Named moves (each a turn or a mirror), then the moves between two rows, first move first; the first pair answered:
lek (before -> after):
[-19   2   0   5   4  -8  27   0  20  -9  12  -7  -1   1   2   1] -> [-14   3 -12   3   4  17  14  -5  12  -9   5  -1  -2 -18 -17  -1]
[ 16  -3 -12   5   4  60  -3 -21  11 -38   1  14  -6 -29 -30   5] -> [  2 -20  27  12   2 -31  34  -2  35 -31  22 -10   4  31  28  13]
[ -6 -32   2 -10   8  22   5 -20  26   8   7  23 -20 -23 -29 -23] -> [-13 -38  18  -6  10 -20  19 -11  39  10  17  10 -16   6   1 -21]
[-22   8 -34 -11  12 -13  -6  -3 -29  43 -10  -3  14   5  -9  -8] -> [-22   7 -32 -10  11 -21  -1   1 -27  46  -8  -4  14  12  -1  -7]
Ribol (before -> after):
[-30  17 -46 -24   8   5 -17 -13 -19  40  -3   8  12 -12 -18 -10] -> [-37  -2 -46 -22   5  20  -5 -31   2  22  10  19  13 -10 -31  -4]
[ 28 -15  29   6  -5  73 -20 -22   7 -27   9   7 -53 -61 -12  -9] -> [ 33 -18  42  12  -8  63 -16 -19  15 -37  15   3 -55 -56  -1  -6]
[-11  -6  13  -8  -5 -10  -8  17  38 -19  -4  12 -16   7  16   3] -> [ -5   3  14  -9  -5 -17 -12  25  27 -14  -9   4 -18   7  23   1]
[-31  28 -24  10  41  -5  -3 -21 -11 -18  31   5 -24 -26 -53 -18] -> [-33  15 -15  15  37  -5   5 -24   2 -31  39  10 -25 -21 -51 -16]
Vubor (before -> after):
[-34  23 -18  -1  23 -45  -3  35 -25  40 -19 -24  19   1   1   2] -> [-50 -26   4  16   8 -35  34   2  32 -12  19  -3  22  21  -4  20]
[  3 -11  -7   9  -4  14   8  -9   0 -10   6  16  -5  -4  -9  -7] -> [ 10   8 -11   5   0   5  -4   5 -18   9  -6   6  -5  -9  -4 -10]
[  2 -10   9  14   0 -11   6 -14  -1 -21  -7  12  -5   7 -28   6] -> [ 10   8   1   8   4  -7  -6  -6 -19  -8 -18   8  -9  -3 -33   2]
[-26 -17 -26 -23   1 -37  33 -51  18   8 -15  -1  29  23   4 -15] -> [-19 -14 -38 -25  -5   5  20 -64  14  -3 -22  14  22  -3 -25 -15]
sobi (before -> after):
[  6   6   8   6   0 -22 -28   6  -5 -48 -12 -11 -50  -1  19   5] -> [-50 -26 -22  -9   1 -10   0 -31  16 -32   7  10 -21  15  -7   3]
[ 39  33  24  -5  -9 -21 -19  19 -27  -5 -11 -27   1   0  31  -8] -> [ -1 -23  26   2 -22   3  22 -29  32 -39  26   4  17  18   8   5]
[ -3  -3 -20 -26   6 -13 -11  11 -12  26   9 -10  -1  19  -4   5] -> [ 30  -7   9 -10   1  -8 -14  21   1 -13  13 -11 -17  13   6  13]
zukom (before -> after):
[-25  20 -29  -6  18 -29  22  22 -23  36 -10 -15  18  28  27  11] -> [ 33  41  -6  10  13   0  -9  40 -37  -5 -23 -20 -16  -6  24  17]
[ 16 -11  18  12   3 -22   2  10  12 -12  10  -3   0  13  23  -6] -> [  6 -11  12   7   8 -28   6   9  10   0  11  -5   6  16  23  -7]
[-23 -11 -15  -1 -12 -36  35   8  27  -9  18 -10  -2  57  33   6] -> [ -2  26 -21  -8  -3 -44   8  34 -14  17  -8 -25 -10  43  38  -4]

(two moves a pair)
[ -6  -8 -18 -22  -2  49 -41 -21 -20   5 -22   6  10 -22 -26  -3] -> [-26 -25 -20 -22  -3  44 -22 -34  -2   4  -9  12  19  -7 -30   0]	zukom then zukom
[ 15 -30  44   3  -5  11  13   4  -7 -26  -7  15 -10  14   8  28] -> [ -8 -41  23  -5  -3  27  19 -12  -2 -16  -3  29   1  12 -10  23]	Vubor then zukom
[ 40  17 -15   2  17   7  -5   8 -14 -19   5   5  -1 -17 -14 -36] -> [ -3 -11 -26  -5  18  -7  25 -14   8  -6  24  14  27   8 -15 -35]	zukom then zukom
[ 28 -26   3 -16  -6   0  -4   9  36 -48  21 -18   0   9   7   0] -> [ 40 -20   3 -16  -5   6 -15  14  29 -47  13 -19  -5   1   6  -1]	lek then Ribol
[ 25   1  33  28   7  14 -11 -41  14 -33   5   1   5 -40 -26  -5] -> [-18  20  -6   2  21 -26 -10 -30 -20  49 -11 -14  32 -21 -18 -20]	sobi then Vubor
[-33 -27  -4  16 -15  -3  34 -44  30  -8  -5  16  16   7  -9  -3] -> [ 37  19  28  28 -11 -28  -4  10  -9 -12 -33 -17 -17 -10  28  -5]	zukom then sobi
[ 22 -12  16  36 -28  14 -14 -12  -6 -39  30  17 -29  17  17  25] -> [-22   7 -24   9 -14 -28  -9  -3 -41  43  17  -1   0  40  29   8]	zukom then zukom
[ 25  30   1  13   2  12 -23   5  -6 -37  -9  -3 -15 -23 -12 -13] -> [  1  -3  16  18  -4  -9  10 -10  29 -55  18   3  -4   5  -2  -6]	zukom then Ribol
[ 25  -2  35  15 -15 -24  -2   9  28 -22   5  -7 -11  17  22  19] -> [-22  -1   2  -7  -5 -43   8   1  17  33   2  -9  15  33  20   9]	zukom then sobi
[ -2 -41  16  15 -12  14  28 -19  46 -44   8  24   4   3 -18  15] -> [ 29  25 -19  -6   3  24 -28  18 -31  14 -42   2  -7 -38 -23  -5]	sobi then zukom
[ -4  59 -32   6 -12  37 -26  50 -36  19   5 -16 -10 -24 -19 -13] -> [-54  15 -47   2 -19  56   9   8   6  10  32  12  13  -7 -42  -9]	sobi then sobi
[ -4  31  -1 -27  -2 -66  18  13 -15  43 -30 -33  16   4   6 -10] -> [ -5 -30  21  -4 -24  -2  43 -36  52 -46   9   8   6  -2 -28   9]	zukom then sobi
[-31   2 -36 -11  16  -2  -2 -26   1   4   5   3   1 -18 -27   0] -> [  1  12 -22  -3  12  14 -19 -13  -3 -17  -3   2 -16 -35 -29   1]	zukom then zukom
[-13   1 -13 -12   7   1   2   2   2  21 -14  10  14  -9   4   5] -> [  9 -10  13   3   0   3   5   4  20 -15  -4  10   1  -6   8  15]	sobi then zukom
[ -5  21 -55  -7  16  23 -19  20 -26  38 -21  -9   9 -28 -29 -14] -> [ 45  25   2  19   9 -22 -20  54 -16   2 -15 -33 -17 -13  19  -3]	lek then zukom
[ -6   7  18   1   8 -41  18   8  -8   5  19  -4  29  18  32   0] -> [ 31  27  24  11  10 -20  -8  22 -30 -11   1  -7   8  -7  28   1]	Ribol then zukom
[-49 -53  39 -29   5  52  17 -33  24  -8  15  -9  24 -13   4  14] -> [ -8  10  27 -41  19  41 -33  14 -45  36 -31 -36   7 -42  17  -3]	zukom then zukom
[ 22   0 -23  -9   3  -6 -27  12 -32  26   4  -6   7  -3  -9 -12] -> [ 10  -4 -27 -11   2 -14 -20   9 -29  32   4  -5  15   2  -7 -12]	lek then Ribol
[ 21  27  -2   5   5 -28 -13  24 -17  24 -19 -14  -5  11  17  -7] -> [ 26 -11  18  22  -7  14   1  -6  27 -41   7  13 -11   2  -5   7]	lek then sobi
[  4  -4  39  19   6 -25   3  -3  28 -15  22 -11  -3  24   3  19] -> [-23  -9  18   7  11 -28  13 -12  26  11  21  -8  12  33  -3  16]	Ribol then sobi
[-31 -35 -29  -1  -5  -1  14 -18  12  11  10   2  11  12   1   7] -> [-26 -27 -17   4  -3 -25  15  -2   9  16   9  -7   9  22  20   7]	zukom then Vubor
[ 21  -6  27  10 -13  20   4  -6  15 -40   8  17 -10  -1  -5   9] -> [ 27  16  31   8  -5 -27   2  21  -6  -8  -4  -6 -11  12  25   2]	Vubor then lek
[ 10  -3  37   5  10 -14  16   5  12  -8   0  11  30  21  12   3] -> [ 22  -2  33   7   7  15   9  -3  11 -24  -2  20  22   2  -8   4]	Vubor then Ribol
[-27 -22   7  -4  -1  -9  32 -20  29  -6  18  11  12  18  -4   8] -> [ 35  27  17   4   4   3 -17  19 -18  -6 -16  -7 -19 -21   1   1]	sobi then zukom
[ 11 -15 -52 -17   3  38 -11  -4 -18  27   1  14  -3 -27  -6 -11] -> [ 46  -1  -7   0   4 -17 -11  31 -20  17   3 -14 -19  -5  45  -6]	sobi then Vubor
[ -1 -20  25   7  -6  16   2  13  45 -51  -7   1 -22  -5   0   7] -> [ 19   4  29   7  -1 -11 -12  40  22 -31 -22 -19 -28  -3  23   2]	Ribol then Ribol
[ 20  -4  19  13 -12   8   0   4   7 -22   9   4  -7 -14  -9   9] -> [-11 -16  -1   1  -9  17  11 -14  11  -3  12  12   9 -10 -24   6]	zukom then lek
[  6  10 -12  10  -6 -15   6   9  17  -1  -8   2  -5  23  19   4] -> [  3  12 -29   4  -5  17  -2  -3  10  -3 -14  16  -7   0  -6   1]	sobi then lek
[ 30   2   2  16  38  33 -40   6  -1  -2 -17  18  23 -16  13 -18] -> [ 24   6  -6  13  42  20 -38  11 -11  21 -21  12  28 -11  18 -23]	sobi then Vubor
[ -6 -10  -4 -28  -2 -14  14 -25  24  22  22  11  19  33  30  13] -> [ -5   9 -33 -38   3  20  -7 -30  -2  40   1  19  19   5   3   4]	Vubor then zukom
[ -5 -11   2   2  -4   3  24 -18   0  -6   4   3  17  -5  -3  16] -> [  1  -6   1   6  -4  13  15 -18  -4 -13   0   5  13 -15 -10  16]	Ribol then lek
[ -1 -22  39   9  -1 -58   3  18  26   9   5   0 -13  19  35  -5] -> [-10 -34  38  12  -4 -49  10   6  39   0  13   8 -13  22  26  -3]	Ribol then sobi
[-35 -17   9 -20  21 -42  44 -14  35  15  18   9  14  42  49  22] -> [-25   6 -46 -35  26  60  -1 -37   0  22 -12  37   5 -26 -26  11]	lek then zukom
[-33  -6 -44 -23  -2 -58  13  44  14  39   1  -4   7  27  -8   9] -> [ 37  19 -31  -7  -8  14 -35  51  -5 -14 -21   3 -35 -34 -37  14]	sobi then lek
[-37 -24 -17 -12  12  12  10 -42  22  27  15   0  -1   7 -27 -17] -> [-29  -9   0  -9  16 -36  11 -17  10  47   9 -24   0  29   6 -15]	zukom then Vubor
[ 32   4   4   8 -15  32 -20  -2  -3 -36 -14   7 -21 -41 -14   6] -> [-41 -28  -8  -7 -12 -31  28 -18  22  13   8   4  20  18  10   4]	lek then sobi
[-32  -6  15   2  -2 -64  14  25  -5  15   7  -4  19  26  23   8] -> [-11  -2 -18  -2  -6  45 -19  -6 -15 -20  -5  31   4 -37 -48   5]	lek then zukom
[ 24  30  39  -3  23   6 -12  18  -7  -4  -1 -10 -14  25  21   0] -> [ -1  17   3 -13  20  58 -12 -13  -3  -3   0  14  -3   8 -24  -3]	sobi then Vubor
[-14  17 -13 -26   9 -50   0  12 -33  38 -17 -22  25  23  28   8] -> [-18   5 -49 -30   4  35 -15 -23 -32  17 -21  10  22 -19 -33   6]	lek then Ribol
[ 10  -2   5  23  -9 -12  -9  -7   5  10   7  -9   5   6  27  -5] -> [  3  -5 -15  19  -8  23 -14 -22   2  10   3   5   7 -10   0  -5]	sobi then lek
[ 28 -15   5   4   7  41 -14   2   2 -12  10  11  -4 -16  -4   2] -> [ 30   4   8  -1  13  -2 -19  28 -20  22   0  -8  -3  -1  25  -3]	Vubor then lek
[ 14  19 -18 -26  30 -31 -37  25 -36  18  -6 -38  25  10  41  25] -> [  4 -17   9  -9  20 -45  -5  10   8 -20  23 -29  26  37  53  38]	Vubor then Ribol
[-30 -18 -28   6   1  27   1 -40   6   8  22  20  19  -6 -38   8] -> [ -1   4  14  17   5 -57   0  11  -9  22  18 -22   8  28  31  10]	sobi then Vubor
[ 17  12  17  12  -3 -32  -3  26  -6   5  -3 -18  -2   7  33   2] -> [-26 -20  -3   3  -5 -27  24  -3  17  12  14  -2  21  26  17   5]	Vubor then zukom
[ 28   2  38  30  10  -7 -23  21   7 -19 -23 -21  -7  14   2  20] -> [-13  14  -5   5  22 -13 -23  12 -19  40 -36 -21  16  19 -10   6]	sobi then sobi
[-32  11 -14 -15   4 -48  16  14 -11  71   8  -9  18  38  17 -33] -> [-40 -32 -21  -5 -10  43  24 -37  33   9  29  36  15   9 -45 -23]	Vubor then lek
[ 16  17  19   1   5 -30  -1  23   0  -1 -12 -11 -13   0  19   5] -> [-22   5  -1 -10   8 -35  15   6   5  24  -5  -4   7  16  12   1]	sobi then zukom
[ -6  -7   6  21  -6  10   0 -14  39   0  10 -10  11  27   6  37] -> [  7  30 -11  10   2   9 -28   7  -3  36 -16 -27   5   9   7  26]	Vubor then Vubor
[ 13   4 -11  -6  19  -2 -17  13 -36  36  -6 -11 -13   9  -5  -8] -> [ 40  -5  15  12   8  12 -19  14 -19  -8   2  -5 -27   2  -2   1]	lek then zukom
[ 30 -20  -8  21  -6  33 -24  13   2  -7  10   4   2 -12 -28   4] -> [ 27 -10 -18  14  -2  28 -29  19 -14  15   1  -2   3 -16 -29  -1]	sobi then sobi
[  4  28 -13  14   6   6 -11   1   5  12 -12 -10 -18 -10   1  -3] -> [ -6  15 -17  15   5  20  -5 -11  13   4  -8   1 -18 -10 -11  -3]	Ribol then Ribol
[  9  13 -14  13 -11  56 -31  10 -24 -24  -9 -15 -40 -44 -45  12] -> [ 30   5  37  34 -18   1 -12  30  -2 -52   6 -34 -50 -14   4  25]	Vubor then zukom
[-26 -15  -6   0   3 -27   6   6  -2  14   6  -7   8  21  23 -10] -> [-21   2 -18  -4   6 -17 -10  12 -20  26  -7  -7   6   9  16 -15]	lek then Vubor
[-25 -35  -7  15 -16  -2  31 -30  41 -17  25  20  17  12  -6   4] -> [-43  -3 -46  -8   0  -7  15 -18  -3  43  -3  11  31   3 -14 -15]	lek then zukom
[ 11  -1  52  18   4 -75 -16  -7   2 -29   0 -24  26  39   3  -7] -> [ -6 -18  10  10   0  19 -23 -55  11 -48   3  17  29  -3 -68  -9]	lek then zukom
[ -2 -38  42  28  16 -28 -19  23  12 -12   5   7 -18  -8  29 -24] -> [-13 -49  20  25  15  20 -19  -1  17 -22  10  29 -15 -28  -5 -26]	zukom then Vubor
[-10 -29   5  11   0   9  41  18  32  12  16  15  26  35  12 -18] -> [  6 -25  -5  15  -2  58  22   8  25  -6   7  28  16   4 -18 -19]	Ribol then Vubor
[-37 -10   9  -9   7 -59  21   8   7  35  11 -16  18  37  36  -5] -> [ -4   4 -28 -12   3  65 -22 -18 -13   1 -11  18  -5 -42 -41 -11]	lek then zukom
[-24   7 -28 -12   3  13  -4 -20  -9  12  10  25  11 -10 -12  -5] -> [ 11  16  19   3   2 -33  -6  11  -6  -4   9  -3  -5   7  33  -1]	sobi then Vubor
[-31 -13 -16  -6   8  -7 -26  -8   0  19 -18  23   3   3 -14   2] -> [-14  -8 -14  -3  10   9 -37  -7   0   8 -23  25  -7 -10 -21   3]	zukom then Ribol
[ 31  15  31   2 -10 -32   2  31  -7 -24  -4 -21  -1  12  49  -4] -> [ -1 -16  -7  -4 -16  50  11 -25  18 -43   7  24  10 -13 -16  -1]	lek then sobi
[ 17  24   9  -3   2  -5 -14  21 -21  12 -17  -9 -11 -11  10  -8] -> [  5  14  10  -5  -1 -27   1  22 -14  19  -9 -12   1   8  22  -9]	Ribol then lek
[ 26  10  22   2  -2 -25   0  14  -2  -5  -7 -21 -19  -7  12  -3] -> [-18  -1  -7 -12   3 -32  18  -3   2  26  -3 -14   6  10   2  -9]	sobi then zukom
[-18 -59   0 -12 -14  24  21 -13  41  -6   1   4  20  -1  14 -10] -> [ -2 -18 -27 -25  -4  48 -19   2  -5  26 -32  -2  12 -33  -2 -25]	lek then Vubor
[ 41  -9  31  25 -20  26 -17   3  10 -63   9  19 -27 -23 -13   5] -> [-20 -45  19  18 -19 -10  28 -24  43 -40  35  23   8  24   0   6]	Ribol then zukom
[-33  -5 -30  -7   7  23  14 -23   1  22   7  21  29 -14 -23  -9] -> [-18   1 -29  -4   9  36   4 -20  -4  14   0  22  22 -27 -29  -7]	zukom then Ribol
[ 23  50   5  16  -1  -6 -29 -15 -53  10 -20   0  21 -30   9   3] -> [ 17   3  38  38 -15  -2   5 -39   7 -49  20  17  23  -8  14  22]	sobi then lek
[-28 -17 -27  -9  -3  36   5 -21   7  12   0  18  15 -12 -30  -2] -> [-30 -34   4   3  -9   3  27 -19  33  -8  19   9  14  15  -7   6]	Ribol then lek
[  0 -19  22  28 -38   5 -13 -20  23 -50  -2  11 -13   1   8   2] -> [-28 -24  18  17 -32 -34   6 -18  22 -18   5   2   7  26  26  -1]	Ribol then zukom
[-41  -9 -22 -19   3 -22  22 -13   1  39  -1   6  23  17  -6 -14] -> [  6  22 -26 -14   5  17 -18   2 -31  29 -27   4  -3 -27 -23 -18]	lek then zukom
[-26 -10 -14   5   6 -38  30   8  16  11  -8  18   0  19 -18   6] -> [ 27  13   4  16   5 -17  -1  28  -3 -15 -27  11 -28 -13 -14   8]	zukom then zukom
[ -1  -8 -20  -8   1  11  19 -10  14  -4  14  -5 -23 -36 -31  20] -> [-19 -13 -26 -13   4 -13  32 -10  17  14  17  -8 -11 -16 -19  19]	Ribol then zukom
[-47 -25  35  -3 -16 -16  48  -7  49  -3  21  18  25  27  16   1] -> [-39  15  26 -15  -4 -52  26  25   4  46  -4  -7  25  28  36 -12]	Ribol then sobi
[ 33 -17  33  38  -6  17 -27   7   8 -53   2  14 -10 -14   0  -9] -> [ 16  23 -10   9  10   1 -45  26 -44  20 -28  -2   4 -19  -2 -27]	sobi then sobi
[ 31   4  15  10  -5  21 -13   7  -2 -32  -3  -1 -20 -19 -12   4] -> [ 19 -13  25  14  -5   1   7   2  19 -40  14   0 -11   2   1   9]	Vubor then zukom
[-19   3 -12   0  -2  17  -5  -6  -3  21   7   5  19 -17 -23  -6] -> [ -2  -9  13  15  -8  23  -2  -7  14 -15  15   9   7 -15 -20   3]	sobi then sobi
